The rows below fall into families. The same turns and mirrors carry the whole set onto itself and the rows of a family onto each other. For each named row, which other rows are in its family? Write them in the order they are listed.
These 40 rows form 8 families of 5 rows each.
Vevaz: 0.465  -1.862  -0.847  -2.520  -1.404  -0.432  -0.449  -1.138  2.329  1.000  -0.874  -2.054  -0.510  0.524  0.395  2.163  -0.132
fiv: 0.485  -0.144  -1.679  -1.699  -0.348  -0.878  0.797  1.318  1.869  0.153  1.150  0.038  -1.101  2.077  -0.055  0.567  -1.835
riv: -0.401  -1.721  0.512  -1.299  -0.503  -0.391  0.006  -0.813  -0.837  -2.097  -1.190  -1.158  -2.487  1.256  1.140  0.026  -3.367
niz: 0.547  -0.939  -2.275  -0.909  -0.784  1.067  -0.326  0.490  0.862  -2.300  -0.190  0.433  -1.769  1.863  0.403  0.750  -2.288
mus: 1.492  0.846  -0.739  -2.124  -1.187  -0.268  -0.605  0.535  2.625  0.657  -0.822  -0.640  -0.264  0.263  0.891  1.445  -2.207
Geni: 0.672  -0.824  -1.406  -0.310  -1.568  0.694  -0.802  1.400  0.510  -1.115  0.663  0.252  -2.430  1.457  0.514  0.073  -2.177
vutoz: 0.094  -0.336  0.016  -1.779  -2.162  -2.084  -1.894  -0.310  0.196  0.038  -1.354  -1.061  -2.198  0.830  -0.894  2.339  -2.395
Sako: 0.453  -0.315  -0.359  -0.991  0.586  -1.436  -0.157  -0.723  2.083  0.535  -1.058  -1.453  -0.578  1.023  -0.150  1.655  -2.775
Tafuf: 0.104  -2.358  -0.315  -0.884  -0.570  0.130  1.291  0.069  1.794  -1.329  0.654  -1.012  -2.858  1.468  -0.398  0.495  -1.595
Modo: -1.595  -1.545  -1.401  -2.175  -1.054  0.597  -0.465  -0.374  0.676  -0.558  -0.344  -1.492  -1.525  -1.580  0.328  1.795  -2.129
mufek: 0.775  -0.104  -1.049  -4.264  -0.670  0.288  0.102  -0.952  0.619  -1.215  -1.719  -0.858  -0.369  2.937  1.600  0.298  -2.220
gad: -1.878  -1.776  -0.934  -4.028  -2.200  0.687  -0.937  0.227  -0.347  0.141  -0.187  -0.496  -1.730  0.526  -0.594  0.813  -0.466
fak: -1.540  -1.198  -0.262  -3.327  -0.022  1.282  -1.740  -0.691  0.536  -0.459  0.110  -1.169  -2.678  -0.159  0.624  1.881  -0.741
lakeb: 0.903  0.704  0.583  -1.765  -2.153  -0.371  -1.152  1.277  0.808  -0.146  0.453  -0.787  -2.940  2.498  -0.536  0.931  -2.203
fabi: -0.603  -1.253  -0.891  -2.967  -1.096  -0.044  0.769  1.079  0.639  0.519  -0.706  -1.223  0.401  2.522  1.111  -1.061  -1.518
nemin: -0.237  -1.264  -0.583  -1.903  -0.080  0.328  0.224  -1.406  -0.291  -3.003  -1.139  -1.141  -1.621  2.019  1.106  0.763  -2.846
Sumur: -0.546  -1.116  -0.254  -3.975  -1.320  0.200  -0.980  -0.410  -0.562  -0.269  -2.157  -1.480  -0.637  2.578  0.797  -0.911  -0.834
ledu: -1.101  -0.883  2.197  -2.574  -1.709  -0.470  -1.150  0.120  -0.334  -1.020  -0.478  -1.766  -2.747  0.538  0.798  1.816  -2.306
lubur: -2.301  -1.928  -1.195  -3.699  -0.127  0.816  0.135  -0.339  0.686  0.601  0.197  -2.118  -1.063  0.512  0.478  0.733  -1.507
Banu: 0.693  -0.497  -0.391  -4.631  -1.189  -0.859  0.015  -0.761  0.131  -0.081  -1.699  -0.934  -1.223  2.600  1.351  -0.629  -2.722
dupon: -1.401  -0.910  -0.291  -3.387  -2.906  0.354  -1.541  0.163  -0.889  0.270  -0.182  -2.272  -2.353  1.569  -0.551  0.673  -1.251
vur: 1.136  -1.420  0.159  -3.444  -1.227  -2.011  1.019  -0.787  1.834  0.007  -1.297  -1.332  -0.225  1.974  1.074  0.990  -0.831
Lebe: -0.211  -0.623  0.380  -3.927  -3.145  -0.845  -0.731  1.619  0.097  0.319  -1.261  -0.043  -1.574  1.753  0.626  0.255  -2.049
birok: -0.640  -1.072  -1.785  -2.864  -1.655  1.339  -1.956  -0.096  0.238  0.351  0.800  -1.295  -1.694  0.038  1.292  1.661  -0.645
fik: -0.213  -0.630  -2.490  -2.294  -1.884  0.088  0.995  1.110  0.339  -1.085  0.368  -0.385  -1.729  1.467  -0.539  -0.743  -2.136
Geluf: 1.531  0.774  -0.441  -2.244  -0.030  -0.504  -1.984  -0.650  2.037  0.615  -1.465  -0.565  -1.707  1.926  -0.420  1.383  -1.530
dito: 0.881  0.115  -0.586  -0.878  -1.656  -1.013  -0.643  0.717  0.556  -0.720  0.415  0.272  -2.178  2.439  -1.563  0.801  -1.384
luve: -0.645  -1.322  -2.571  -2.723  -1.207  2.085  -1.238  -0.210  0.758  -0.884  -0.166  -0.716  -0.954  0.526  1.209  1.816  -1.077
Dapef: 0.446  0.012  1.113  -3.870  -1.949  0.202  -0.338  1.029  0.935  0.459  -1.357  -0.081  -0.893  2.780  0.541  -0.462  -1.402
donu: -0.085  -2.352  0.818  -2.968  -0.684  -1.075  2.047  -0.628  0.900  -1.697  -0.411  -1.322  -1.895  2.036  0.962  0.088  -1.516
Leb: 1.048  0.204  -1.417  -2.838  -0.306  0.130  -1.398  -1.420  1.779  -0.580  -1.145  -0.824  -0.432  1.006  1.373  2.850  -1.892
nefop: -1.210  -1.233  1.902  -1.872  -0.936  0.010  -0.730  -1.186  -1.046  -1.523  -0.379  -2.231  -2.005  1.467  0.170  1.007  -1.387
bur: -1.533  -1.774  0.182  -0.993  0.294  -1.115  0.454  -0.799  0.091  -1.217  0.441  -2.238  -0.793  0.553  1.024  1.636  -1.873
vod: -0.449  -0.100  0.217  -4.132  -1.351  0.408  0.413  -0.524  0.145  -0.438  -0.613  -2.800  -0.059  1.421  2.014  -0.237  -1.511
velil: -0.132  -1.295  0.416  -0.735  -0.168  -1.824  -0.949  -0.915  -0.558  -2.383  -1.239  -0.549  -1.691  1.153  0.530  1.222  -1.658
vutem: -0.125  -2.326  -1.614  -1.749  -1.501  1.210  0.024  0.236  2.341  0.452  0.328  -1.410  -1.960  0.889  -0.422  1.008  -0.344
vizu: 1.358  0.446  -0.880  -3.296  -0.663  -1.404  -1.710  -1.535  1.193  0.741  -0.693  -1.136  -1.256  0.882  0.950  2.473  -2.017
pesi: 0.455  0.213  -0.150  -1.009  -0.291  -1.645  0.628  -1.287  -0.029  -2.070  -0.002  -2.212  -1.538  1.378  0.168  0.853  -2.669
nosif: 0.218  -0.568  -1.195  -2.490  -1.145  0.002  -0.454  1.873  0.637  -1.227  0.407  1.404  -2.241  2.005  0.447  -0.031  -0.823
gatuz: 0.196  -0.205  0.984  -2.160  -0.633  -1.269  -1.455  -0.768  1.385  0.238  -1.432  -0.223  -1.691  0.081  -0.361  2.782  -2.206

Which other rows belong to the same family as fak? Sumur, Geluf, velil, nosif
Which other rows belong to the same family as luve? niz, mufek, nemin, Leb
Which other rows belong to the same family as gatuz? gad, dito, Dapef, nefop
Which other rows belong to the same family as riv? Geni, Banu, birok, vizu
Which other rows belong to the same family as vutem? Vevaz, Tafuf, vur, donu
Which other rows belong to the same family as vod? mus, Modo, fik, pesi

The rows below fall into families. The same turns and mirrors carry the whole set onto itself and the rows of a family onto each other. For each named row, which other rows are in its family? Write them in the order they are listed.
These 16 rows form 4 families of 4 rows each.
Gerot: 2.102  0.297  -0.093  -0.716  -1.214  -1.982  0.399  -1.020  -1.375  -0.463
noto: 1.728  0.709  1.322  -1.209  0.584  1.166  -0.916  0.794  -0.102  -0.371
pif: 3.476  -1.652  -0.422  -2.129  -0.281  1.472  0.239  1.200  -0.458  -0.865
Nikeg: 3.208  -1.787  -0.871  -1.788  0.711  0.350  -0.434  1.884  -1.008  -1.054
Mifov: 1.348  -2.239  0.123  -0.180  -0.717  -1.854  0.528  0.522  -0.206  -2.476
Tezen: 1.971  0.620  0.367  0.114  -0.941  -2.035  0.061  -0.672  -0.692  -0.282
mup: 1.391  -2.196  0.325  -0.980  -0.562  -1.939  1.080  -0.264  0.173  -2.316
sepi: 1.318  0.286  1.349  -2.083  0.684  1.302  -0.636  0.605  -0.408  -0.909
madem: 2.545  -0.019  0.620  -0.636  -1.036  -1.584  0.120  -1.552  -0.007  0.308
lezi: 2.016  0.452  -0.089  0.010  -1.636  -1.537  0.035  -1.192  -0.406  -0.494
dun: 3.159  -1.814  -0.481  -1.293  -0.428  1.307  -0.361  1.972  -0.705  -1.207
nifa: 1.995  -0.084  1.685  -1.667  0.445  1.048  -0.726  -0.289  0.642  -0.022
Mamug: 1.628  -2.043  -0.219  -0.913  0.465  -2.356  0.280  0.762  -0.620  -2.189
baves: 1.379  0.520  1.059  -1.311  0.086  1.559  -0.976  0.385  0.364  -0.798
bufo: 3.264  -1.969  -0.553  -1.626  -0.030  1.038  -0.049  1.917  0.211  -0.959
rav: 1.811  -2.297  -0.160  -0.429  -0.558  -2.119  0.732  0.438  0.565  -2.036

Which other rows belong to the same family as baves? Mifov, lezi, dun
Which other rows belong to the same family as bufo? noto, Tezen, rav
Which other rows belong to the same family as madem? Nikeg, nifa, Mamug

